One vector is turned by the same rotation once a step. Each row is the vector after some number of steps, and that number follows the row.
The counts run from 0 to 493.
-399; -17; 15; 55; -36; 290; 138; -75; 147; 144; 205; 116; 27; -86; -37; -74; 404; -147; -207; -40; -104; 170; 183; 61; -314; -27; -217; -219; -151; -13; -96; 36; -252; 33; 40; -21; -64; -232; -40; -84; 210; 339; 49; 201; -325; 43; -521; -5; -2; -380 => 395
-80; -14; -74; 12; 2; 149; -166; -135; 100; 12; 162; 196; 19; -8; 124; -12; 134; -323; -100; 89; 0; -345; 79; 477; -42; 102; 384; 191; -330; 26; -177; 78; 31; 91; 90; 175; 35; 34; 415; -22; 174; -83; -39; 428; -228; 132; -118; 57; -348; -354 => 280
163; -13; 135; 313; -34; -111; 204; 171; 72; 38; -32; -178; 253; 149; -353; -173; 130; -91; -49; 86; -143; -244; -257; -52; -248; 226; -73; 427; 15; 124; 8; 21; -79; 267; 119; -21; -13; 66; 257; 215; -252; 35; 141; 107; -171; 296; -295; -84; 157; -406 => 215
-82; -48; -3; 237; -244; 292; 129; -56; -274; 380; -61; 122; 112; -116; -36; 107; 134; -341; -19; 354; -152; -163; 258; -142; -201; -114; -92; -173; -270; 118; -63; -156; -225; -115; 154; 46; 254; 52; -158; -270; -32; -10; -238; -204; -354; 327; -234; 49; -19; -183 => 50
196; 221; 77; 239; 155; 234; 459; -27; -8; 49; 84; 149; 334; 30; 8; -235; -66; -359; 65; -44; -133; 28; -2; 222; -176; 222; 15; 266; -81; 5; -59; 63; -225; -18; -132; 130; 127; -299; 244; 49; 183; 167; -44; 231; 219; 253; -118; -156; -347; -506 => 203
-86; 76; 276; 216; 79; 388; 311; -71; -133; 27; -149; 109; -59; -110; 35; 28; 363; -289; 9; -35; -196; -124; 235; -97; 227; 164; -104; 222; -113; -66; 112; 62; -79; 117; -1; 205; 60; -143; 97; -78; -222; 116; -292; 60; -40; 205; -172; -171; -275; -426 => 354
-140; 205; -115; 452; -180; -22; 66; 140; 12; 291; -104; 204; 314; -7; -244; 182; 34; -328; -64; -20; -234; -205; 55; -18; -393; 39; 28; 86; -118; 145; -155; 91; 172; 107; 180; -123; -31; 6; 120; -188; -142; 251; -17; -91; -291; 152; -116; -173; 202; -246 => 269
-208; 122; -17; 275; 13; 342; 257; -32; -184; 283; -68; 12; 155; -65; -3; 5; 208; -206; 21; 102; -233; 42; 225; -204; -320; -59; -353; -101; 29; -61; 29; 21; -207; -138; 44; -59; 128; -141; -207; -324; 8; 283; -229; -222; -49; 303; -178; -174; 3; -302 => 421
-164; -74; -66; 127; -250; 197; -104; 23; -11; 336; -75; 4; 34; 62; -62; 106; 476; -125; -167; 44; -301; -333; 225; 102; 17; -218; -123; -7; -10; -94; 106; 45; 285; 143; 182; -11; 33; 453; 7; -72; -314; 5; 42; -63; -427; 34; -272; -61; 132; -280 => 14
52; 31; 203; 121; 166; 344; 199; 31; -112; 99; 2; -157; 143; -164; 116; -182; 501; 120; -4; 257; -173; 49; 44; 158; -111; -3; -208; 142; 278; -383; 439; 94; -46; -96; -82; 14; 137; 107; 158; -94; -28; 90; 12; -86; -62; 251; -189; -232; 10; -377 => 87
-307; -194; 194; 227; -100; 173; 192; -37; 53; 147; 42; 96; -10; -43; -300; -12; 430; -180; -106; -34; -168; -112; -31; -207; -138; 105; -108; 95; -184; 107; -76; -114; -148; 296; 180; 91; -61; -108; -36; 43; -168; 288; 7; 96; -317; 132; -561; -122; 133; -370 => 367
66; -195; 178; 123; 18; 204; 138; 7; -234; 134; -58; -232; 20; 58; 14; -3; 474; -112; -8; 269; -254; -228; -79; -75; -126; 48; -263; 204; 39; -148; 318; -15; -22; 57; 95; 24; 142; 293; 74; 65; -350; -176; -212; -164; -287; 444; -306; -45; 77; -196 => 63
-195; -132; 87; -86; -10; 345; 163; -226; 62; 8; 499; 51; -53; -63; 191; -118; 278; -282; -92; -54; -280; -8; 258; 398; -65; -25; -54; -82; -221; -54; -56; -70; -241; -43; 32; 238; 126; -85; 40; -129; 122; -20; 6; 120; -79; 28; -347; 29; -363; -358 => 427
263; 31; 162; 227; 65; 249; 461; -66; -231; 121; 35; -14; 290; 1; 93; -285; 236; -224; 90; 64; -266; 59; 150; 157; 39; 136; -245; 185; 105; -172; 144; 24; -319; 5; -90; 217; 146; -181; 114; -28; -111; -8; -108; -66; 226; 221; -177; -133; -260; -463 => 131
-198; -86; 98; 65; -73; 196; 298; -79; 22; 205; 200; -82; 96; 120; -159; -155; 306; -194; -159; 6; -261; -8; 33; -239; -248; -54; -496; -168; -80; 90; -124; -220; -251; 102; 141; -21; 41; -98; -11; 76; -70; 83; -31; -2; -139; 148; -610; 125; 14; -220 => 72
35; 29; 110; 163; 141; 341; 294; -73; -279; 59; 129; 75; 130; -100; 137; -90; 241; -300; 106; 132; -235; 9; 269; 248; -152; 87; -17; 131; 114; -78; 194; 72; -237; -181; -121; 150; 262; -125; -125; -238; 17; 44; -237; -165; 93; 260; -94; -199; -311; -412 => 453
-11; -133; -127; 49; -386; 86; 62; -71; -35; 334; 221; -93; 181; -35; -197; -121; 150; -112; -94; 433; -58; -137; 16; 72; -365; -181; -181; -182; -127; 162; -102; -255; -237; -35; 103; -82; 127; 136; 213; -71; 162; -81; 157; -177; -330; 160; -471; 147; 174; -181 => 121
1; 101; -230; -95; -83; 296; -31; -184; -122; 190; 239; 23; 164; -185; 238; -45; 82; -212; 36; 337; -141; -109; 168; 458; -308; -203; -4; -178; 3; -51; -57; 30; -151; -229; -116; -39; 224; 70; 127; -296; 382; -122; -60; -49; -138; 189; -121; 72; -349; -338 => 476
32; -54; -88; 169; 27; -46; -76; -162; -11; 8; 305; -103; 214; 110; 66; -126; 67; -319; -34; 33; -348; -300; 160; 765; -233; 42; 348; 127; -107; 68; 31; 74; 164; -13; 57; 130; 175; 195; 299; -56; -73; -106; 84; 96; -124; 181; -28; 75; -108; -273 => 209
73; 56; 179; 73; -72; 485; 299; -124; -269; 320; -134; 116; 83; -103; 160; -62; 344; -197; 91; 299; -66; -92; 141; -162; 99; -76; -271; 72; 43; -173; 137; -32; -176; 34; -69; 56; 186; 56; 95; -186; -11; -68; -314; -146; -121; 283; -132; -204; -275; -396 => 55
192; -23; 76; 236; -247; -25; 284; -81; 54; 155; 203; -3; 349; 66; -161; -142; 141; -214; -122; -38; -326; -204; 105; 442; 173; -44; -69; 220; 12; 7; -52; -131; -98; 260; 17; 171; 103; 21; 285; 137; -244; -84; 374; 14; 56; -31; -291; -64; -11; -462 => 184
-90; 191; 32; 86; 41; 459; 95; -104; -216; 269; -45; 189; 16; -271; 173; 47; 357; -183; 37; 228; -99; 17; 302; 32; -22; -108; -47; 45; 2; -221; 87; 163; -35; -71; -102; 49; 93; 37; 70; -396; 229; 153; -296; -38; -197; 185; -24; -181; -298; -384 => 377
-283; 79; -51; 251; -243; 147; -18; 97; 188; 120; -125; 216; 147; -217; -224; 100; 267; -69; -167; 71; 67; -77; -27; 166; -249; -18; 115; 54; -137; -26; -71; 78; 127; 172; 77; -111; -203; 39; 290; -180; 86; 321; 107; 266; -445; -57; -271; -197; 217; -444 => 292
20; 11; 94; 81; -81; 267; 324; 48; -82; 165; 50; -35; 214; -142; -213; -225; 204; -91; -50; 233; 52; 138; -178; -197; -204; 94; -399; 10; -15; -3; -88; -143; -447; 0; -57; -64; 3; -126; 149; -74; 271; 93; -21; -31; -72; 144; -453; -29; -11; -443 => 470
105; -78; 96; 237; -176; 160; 227; -58; -217; 324; -3; -80; 193; -15; 44; -6; 394; -70; -108; 186; -353; -142; 310; 312; 7; -287; -199; 10; 187; -236; 302; 56; 28; 14; 47; -17; 192; 221; -5; -200; -299; -16; 52; -298; -86; 131; -107; -165; 149; -375 => 86
161; 11; -82; 164; -187; 93; 49; -64; -195; 106; 189; 138; 163; -196; 31; -126; -27; -212; 75; 286; -122; -19; 112; 766; -181; -65; 225; 207; -88; -112; -52; 36; -132; -79; -61; 123; 188; 37; 352; -190; 159; -85; 111; -3; -108; 102; 10; -76; -267; -437 => 181
-424; 137; -132; -5; -25; 278; -87; -111; 131; 245; 178; 327; 20; -125; 77; 117; 223; -279; -132; 27; 55; -5; 198; 197; -243; -122; 16; -195; -290; -59; -269; 109; 10; 72; 23; -61; -137; -60; 178; -272; 326; 220; -68; 252; -324; 58; -242; -21; -186; -326 => 324
-203; 126; -148; 192; -157; 66; 38; 9; 143; 50; 90; 251; 177; -112; -158; 25; -63; -272; -96; 32; 37; -45; -72; 315; -405; 198; 150; 128; -306; 154; -314; 24; -128; 58; 50; 98; -20; -261; 234; -125; 260; 319; 2; 323; -219; 66; -262; -46; -172; -367 => 248
-71; 88; 63; 107; 155; 36; 62; 45; 199; -83; 134; -142; 246; 288; -104; -127; 296; -189; -206; -191; -262; -289; -56; 93; -121; 142; -75; 228; 15; 48; -60; 150; 243; 211; 79; -74; -160; 134; 278; 315; -210; -17; 123; 335; -114; 212; -270; 51; 55; -306 => 263
-5; 247; 69; 282; -44; 118; 280; 148; 8; 157; -81; 163; 290; -156; -267; -55; 23; -304; -83; 100; 96; -27; -161; -204; -189; 196; -59; 305; -156; 140; -217; -12; -203; 213; 19; 27; -25; -242; 347; 5; 166; 229; -1; 197; -123; 240; -291; -107; -103; -513 => 247
105; -3; 29; 128; -327; 214; 157; -126; -245; 343; 23; 16; 221; -138; 17; -50; 272; -129; 73; 259; -273; -221; 241; 316; 121; -348; -84; 12; -2; -189; 146; -71; -68; -40; -60; 150; 177; 298; 128; -194; -71; -206; 52; -269; -115; -1; -139; -117; 4; -424 => 456
49; -184; 71; -10; -341; 261; 185; -201; -102; 378; 167; 126; 119; -127; 64; -46; 326; -153; -89; 251; -119; -196; 277; 210; 214; -356; -146; -105; -148; -28; -38; -235; -165; 48; 47; 98; 195; 200; 195; -99; 60; -226; 90; -51; -182; -29; -331; 94; -232; -368 => 81
-107; -122; -59; 123; -95; 2; -145; 4; 231; -54; 226; -27; 138; 11; -243; -65; 191; -83; -271; 92; -47; -190; -239; 460; -400; 102; 188; 87; -120; 80; -61; 155; 130; 73; 51; -102; -99; 177; 438; 124; 158; -22; 156; 377; -370; 175; -276; 37; -21; -380 => 240
-361; 73; -173; 57; -52; 308; -16; -121; 22; 207; 196; 95; 31; 41; 135; 86; 202; -354; -115; 96; -331; -160; 302; 207; -322; -157; -67; -258; -168; 67; -34; 55; 79; -123; 57; -2; 191; 46; -140; -254; 62; 75; -300; 47; -287; 149; -282; 98; -172; -127 => 26
47; 62; -81; 83; 33; 272; 324; -132; -256; 167; 193; -112; 255; 207; 23; -110; 14; -366; -15; 189; -361; -209; 68; -109; -274; -74; -305; -32; -38; 178; -27; -55; -203; -178; 22; 2; 265; -49; -102; 3; -61; -106; -315; -184; 38; 401; -350; 104; -188; -188 => 473
-258; 136; -94; 309; -271; 123; 223; -7; 165; 277; 22; 312; 262; -34; -267; 124; 101; -266; -148; -158; -112; -114; 254; 107; -187; -42; -56; -20; -276; 118; -280; 23; 48; 223; 43; 9; -53; -173; 98; -204; -7; 384; 78; 135; -248; 38; -365; -119; 61; -306 => 296
